Rotation paths and how fast each direction turns (deg/step)
Each turn is a multiple of 5 degrees from 10 to 175, or 0.
Each row of a path follows its step; steps can be skipped.
Path 1:
step 2: -7 -3 7 8 1 -7 9 7 0 2 5 3 -3 -7 13 -14 -11 15 -2 -5 7 -8 -6 11 5 9 1 -5 6 6 -14 -8 -10 3 4 -4 -11 19 3 11 18 2 -17 -6 13 7 -3 14
step 10: -14 -6 -5 17 13 -1 4 -13 -4 -9 -12 -3 -8 -7 -12 -13 -7 7 9 13 0 -3 -10 0 -2 4 6 -8 1 -8 8 3 -10 -1 -3 8 -11 18 -18 -6 1 10 -8 -3 -12 3 9 2
step 11: -20 -1 -12 12 -3 -8 8 -11 1 7 -7 -13 4 9 5 -5 -8 -10 -17 5 -5 14 8 -12 7 -8 0 -10 1 -22 0 -6 -3 -3 -7 17 -3 -1 0 6 -5 2 10 1 -12 7 -3 6
step 12: 14 1 7 3 -10 11 8 -9 -4 7 -2 -9 18 2 -2 5 -5 -8 -4 -2 -10 12 -8 7 -8 -2 -1 -4 0 -20 -4 -6 -6 -1 -12 -5 1 -22 9 7 -13 2 8 -16 0 -4 15 0
step 14: 2 -7 -3 8 9 -4 -9 8 4 16 10 -1 4 -10 3 -14 -10 22 -16 5 8 12 8 -5 3 -6 4 9 3 7 -9 15 -2 -3 -8 2 8 12 -3 -2 0 19 -1 3 14 9 6 1
step 18: 5 13 1 7 13 9 17 -16 -7 2 3 -7 3 13 -3 2 -2 5 -7 2 -8 4 -17 -1 12 11 11 2 -5 3 -10 -6 -12 -7 -1 -6 -2 -3 -10 12 5 19 12 4 -1 6 14 -9
step 19: -1 8 -12 -6 14 5 -1 13 -10 15 1 -1 -2 10 19 5 -6 2 5 0 -10 -1 5 -6 18 -11 1 -2 3 -7 -17 -4 3 -2 0 2 4 -1 -11 6 -20 -5 7 -1 8 10 22 -1
3 0 -3 -2 -4 0 7 -4 -3 -1 -1 -6 0 4 2 1 2 2 -1 2 1 1 4 0 0 5 2 -5 0 -2 3 4 -1 -4 -3 2 -1 -2 0 5 4 -4 -2 -3 0 -2 -3 -1
65
2 -2 4 2 2 -5 0 -1 2 1 5 3 -4 1 -2 4 -3 5 3 2 3 1 1 7 0 3 3 -3 2 0 1 0 0 -5 3 2 1 0 0 1 1 7 0 2 -3 0 -1 -4
90
1 1 0 0 -8 2 -1 -1 1 -3 0 0 4 -4 0 1 3 1 1 1 3 1 -4 3 1 5 -4 1 -5 -6 2 1 -1 -2 2 -4 0 -1 -2 1 -3 4 -5 6 3 2 4 3
135
1 0 -3 -3 1 7 -1 6 -1 -3 4 -1 1 -3 -4 -2 -3 2 1 -3 -5 -2 0 1 -2 1 1 -4 5 -4 -3 -2 3 -1 0 4 -2 1 -1 2 -3 0 -7 -1 -1 1 -2 1
170
Path 2:
step 5: 7 11 22 13 5 -10 -1 -5 6 10 1 9 8 6 16 -1 -7 2 -17 3 -10 9 -23 11 -12 12 -14 -13 -4 -8 1 -13 3 10 0 -4 8 0 2 -1 -4 -3 -14 -3 -2 -18 4 -12
step 6: -5 -9 11 8 5 3 -8 3 8 -21 3 5 -20 8 -1 -5 -20 -7 2 -14 11 12 3 -2 -2 9 8 4 4 12 9 6 -16 -12 -10 -1 5 -16 1 7 2 -9 -12 -18 0 -7 5 -15
step 9: -4 -10 -2 16 8 1 -10 17 -5 -8 -21 -4 -18 9 -6 -2 -8 -2 -14 -16 -10 3 6 14 4 11 -9 -2 3 -7 -18 2 -12 8 -3 0 2 -7 3 11 -3 -5 -3 -6 -4 -10 20 -7
step 10: 0 -3 4 5 -6 -17 8 4 13 0 20 0 -3 1 -5 2 2 -4 17 -5 -5 -6 13 7 -3 4 -11 2 -2 3 0 21 -13 -14 6 3 -3 19 -2 -8 8 4 -14 0 1 -29 1 -16
step 11: 0 -1 9 -7 10 3 14 -3 0 -11 2 9 6 8 -9 14 -1 12 -4 -6 5 26 -13 8 -9 7 -11 -9 2 -13 4 0 -17 6 8 15 0 16 -4 8 -17 -13 3 -7 11 -2 -10 4
step 12: 4 -21 11 10 6 2 -5 2 0 -10 0 6 -4 21 -4 10 -1 11 1 -14 -8 -5 11 3 13 2 -7 -2 -5 15 -11 16 -16 15 -2 -26 8 -7 4 2 -7 10 8 -1 4 9 4 -4
step 16: 5 -11 9 10 2 0 11 -6 8 -2 1 1 16 13 -9 17 -10 5 1 4 12 -7 -9 -15 4 -10 -1 -5 -1 0 0 12 4 6 5 3 -1 7 -22 0 9 24 -24 0 3 -6 18 -6
-3 0 1 2 3 2 4 4 -3 -3 3 -1 0 2 3 -1 3 -3 1 0 7 3 1 -1 -1 4 -2 5 1 -3 0 1 2 2 -1 1 1 1 -3 -2 0 5 2 3 3 5 -4 -6
85
-1 -3 0 3 6 3 -5 1 -3 -2 0 -2 5 1 -2 -3 -3 0 5 2 1 -1 -3 4 -2 0 -2 3 -7 1 -4 -2 2 -3 -2 0 0 1 3 4 -2 -3 -3 -4 2 3 -3 2
125
3 0 -3 -3 2 2 -2 -2 2 2 -1 -1 -3 -2 2 4 7 1 -1 -1 5 -1 1 6 4 -3 -5 6 1 -1 -3 0 2 -2 -2 3 3 -3 3 1 4 -3 -2 3 0 1 3 1
65
